One vector is turned by the same rotation once a step. Each row is the vector after some number of steps, and that number follows the row.
The counts run from 0 to 690.
[  1  -9  -9 -13   9  13  25 -13   7 -11 -14  -8 -29  12  40  15  56  -3
 -19  12 -17  21 -16  36   3   7 -14 -11   8  -3 -50 -13 -34 -30] => 580
[-25  42 -41 -41 -14  14  20  -1   6 -11  -3  17  20  19  37  16 -11 -29
 -14  11  16 -14  45 -20  33  15  12  -8 -21 -14   3  25  -6  -1] => 157
[-32  17   1 -22   7  10  13 -15  45 -17   4  -7  -6 -15  40  13  24  -7
 -16  -3   0  26  10 -13   7 -28 -22   5  21  23 -17   4 -11 -60] => 460
[ 14  13 -15 -37  10 -28  25   6  25  12 -16 -11 -17  14  31  31  -8 -16
 -22   0  11  22  25 -38  43  -3  -5  10 -26  -4  14   8 -26 -10] => 497
[  5   0  33 -10  41 -37 -14 -14  -3 -47  21 -17 -35 -14   1  45   1   4
  27 -14 -10  -1  -2   2  -3  23   5   5 -29 -35   0   1 -19   3] => 205
[ 25 -17   0  -4  -4  -4  -3  -9 -21 -24 -27 -28 -34   7   5  34   6 -16
  -9 -20 -15  26 -10  52  15  32  29 -22 -31   7  -9   2 -48   9] => 363
[-23  46   6   2 -21  50   8  11 -25 -23  16  34  23  -7  17  19   7 -32
  -1  14  -7 -28   3  -7   7  25 -13 -20  -7  -7 -25 -11 -38  -6] => 594
[ -4  35 -25 -19   0  -2   9  23 -24   6 -28   2 -28  -3 -27  64   9 -15
  20 -12   5  18  18  -3   2  52  14 -14 -25 -22   5  -9 -22  -7] => 39
[-21   3  -2  16 -29  -8  -5  18  15 -51 -10  10  -5   4 -14  17 -15  16
  -5 -36  -4  -2  11  10   1 -31  41 -46 -12  -2  19  39 -23  -5] => 337
[-32   5  21  23  -6   3   0  11 -15 -24  31  17  14 -30   2  26  38 -23
   3  -6  11 -23 -22  -4  -6  13 -10 -25  -9   5 -26   3 -22 -58] => 241
[-13  13  13  20   0 -26 -14  29 -23 -45  13  21 -12 -26 -27  43   9   8
  25 -46   0 -13  17   0 -16  -4  26 -25  11 -13  -5   2  -8 -17] => 221
[-15  34  10  -1 -24   8 -11  18 -42 -31 -10   4 -11 -13 -39  50   2 -33
  17 -22  -1  17  14  20   5  40  13 -28 -36   0   6  11 -32  -9] => 30
[  1  -2  -5 -11   8  17 -27 -20  41 -21  -8  21 -47 -31   2  17 -20   9
  10 -22 -20   6  -6   0  -7 -10  27 -34 -21  13  26  12 -25  43] => 645
[-20  -2 -11  17 -27 -19  -7  12   6 -31 -16   0  -7 -30  -3  16  10  -8
  -9 -46   8   6   4  11   2 -22  47 -45   5  28  -6  25 -20 -12] => 682
[-10  25  -2 -21  22  29   4  -1  45 -25   9   4 -21   3  34  21 -11 -14
   7  33  30  -4  35  -3   2  36  -7   7  28  32  21   0 -11   6] => 630
[-14   5 -11  13 -16 -22 -13  22   5 -53 -14  -2 -20 -17 -15  24 -23   9
  19 -43   5   3  11   8  -3 -19  53 -34  11  18   4  12 -14 -11] => 674
[ -7   2  39  20  29  17  11   1  26 -31  34  53  12 -13  22  16  22   8
  17  16   3 -24 -27 -21   9  -7  -8  -7 -28 -19  -3 -13 -15  -3] => 87
[ 28 -26  -9  11  30   6   8  20  19  -7 -18  27 -49 -14  -1  42  19  13
   8  -5   5   2 -11  16  -8  12   7 -44   8  11  22  -6 -32  34] => 72
[-27   6  -6 -19 -22  -1   1  -3  28 -36  -9 -20  -5  18  12  21  34  -3
  -8 -10  36  22  50  22  -9   4  23   6  -3   9 -17  18  -2 -43] => 11
[-19  27  -6  -8 -48  30 -21   5   2 -34  -6  10 -11 -26   1   7  -9 -35
  -3  -3  18 -11 -12  -4  -4   5  37 -30 -28  37  -4  12 -18  -4] => 474
[-29   5  -3   8  -3   7  17   2  38 -37   7  28   4   0  47 -12   9   2
 -18 -10 -24 -14 -18  -9   9 -59  -6 -38  18   4 -23  12 -24 -35] => 116
[-22 -26  -2  18 -19  -6  -2  -1   2  -8  -7   6  -2 -34   5  12  22 -26
 -18 -28  12   1 -24  12  18 -17  41 -46 -35  15 -19  25 -32 -22] => 690
[ 20  -9  12  -7  21   3   2  -3   0 -17  -7 -19 -36 -19  21  35  51 -12
   2   9   2  24 -23  13   0  12  -6  -2   8  19 -45 -13 -33 -41] => 243
[-14 -19  25  17 -37   5 -29   7   9 -21   4 -11 -21 -12   0  16  21 -14
 -21 -25   4  -1  -3  23  -9 -19  10 -45 -37   8 -16  26 -47 -28] => 17
[-23  11 -10  -6   6   2  20   3  -4 -40 -18   4 -28  -6 -15  39  43   1
   7  -8   0  13 -14  40 -18  33  18 -28  29 -10 -30  -1  -7 -22] => 575
[ -9   5 -11   4  -2  -5   1  17   1 -27   0  16   1   6  30  25  38  12
  25 -22  14  10  59  10  -3 -34  24  18  13 -10 -23 -16 -26  -7] => 219
[ 21   1  24  -6   1 -19 -14   2  31 -56   7  -4 -34  14  10   7 -27   9
   2 -24 -25   2 -21  -6   3 -31  15 -29 -32  -8  16  16 -31   3] => 325
[  1  32 -55 -46 -10  13  12  -5   8 -18 -27  -8 -19  13  38  29 -13 -17
  -9   3   1  23  32  -8  23  31  24   1 -15 -10  -6  18  -4   8] => 156
[  3  -6 -23   1  20  24  18   6  15  -8  10  32 -18  -6  36  20  40   1
  17  17  23  -9  50  20  -4  18   6   7  35  18  -6  -6 -17  29] => 410
[ 13  13   2  24  -8  21 -11  29   9 -53   4  45  -9  -1  21   2   0  18
  26  -9 -15 -36 -18 -10  -6 -31  34 -34   0  11 -10 -11 -31  19] => 100
[  8  16  35  22  17   4   2  13  12 -54  27  31  -3 -11  14  13  -3  11
  29   3 -21 -28 -48 -18   1 -13  -5 -20  -9 -13   5 -19 -20  -7] => 96
[  6  10 -18   2 -10  -1   2  17  17 -44 -25  16 -32 -16   7  12   3  26
  12 -26 -33  -9 -24   5 -10 -41  27 -46  33  -4  -8  -2 -12  18] => 109
[ 26 -33   8  12  33   5 -12  11  -5  -5   8  28 -34 -36   6  28  13   3
  -4 -10  -4 -31  -7  20 -12   8  -2 -44  11   5   2   5 -41  37] => 408
[  0  -4 -33  -1 -18  28  22  -2 -30   1 -11  29  19  26  35  23  18 -21
 -13 -10   5   7  44  18  39   4  29  -9 -26  -9 -22  -8 -44  10] => 373
[  4  15  11  -3  28 -30  32  15 -10 -62  -1   0 -13  13  12  35  21  16
   9   0  -9  16  17  18   5   9 -21  15  27 -27 -16 -19 -18 -35] => 559
[ 16  21  -6 -34  28 -33  10   5  18 -22   4 -26 -24   5  17  46 -30 -17
  -9  -8  16  -7  14 -15  17  47  -9  -8   2  -5  11  23  -8  -4] => 168
[-11  18 -16   2 -31  13 -15  26 -27   5 -17  23  -3  -8 -28  53   2 -28
  10 -23   2  -7  13 -11   5  27  28 -34 -41 -19   3   7 -36   9] => 38
[ 17   2 -17 -25  20  -4 -26 -13  47 -34 -12 -13 -43  -8  13  20  -5  21
  19 -25 -20  22  -6  -3  -4 -11  44  -5 -27   3  12   0 -20  29] => 654
[-22  24   7 -10  -1   2  17  -6 -14  -7   1   7   8   9  11  35  21 -35
 -11   2   0  36  33  -9  28  10 -22  24 -36  -5   2  -8 -42 -39] => 32
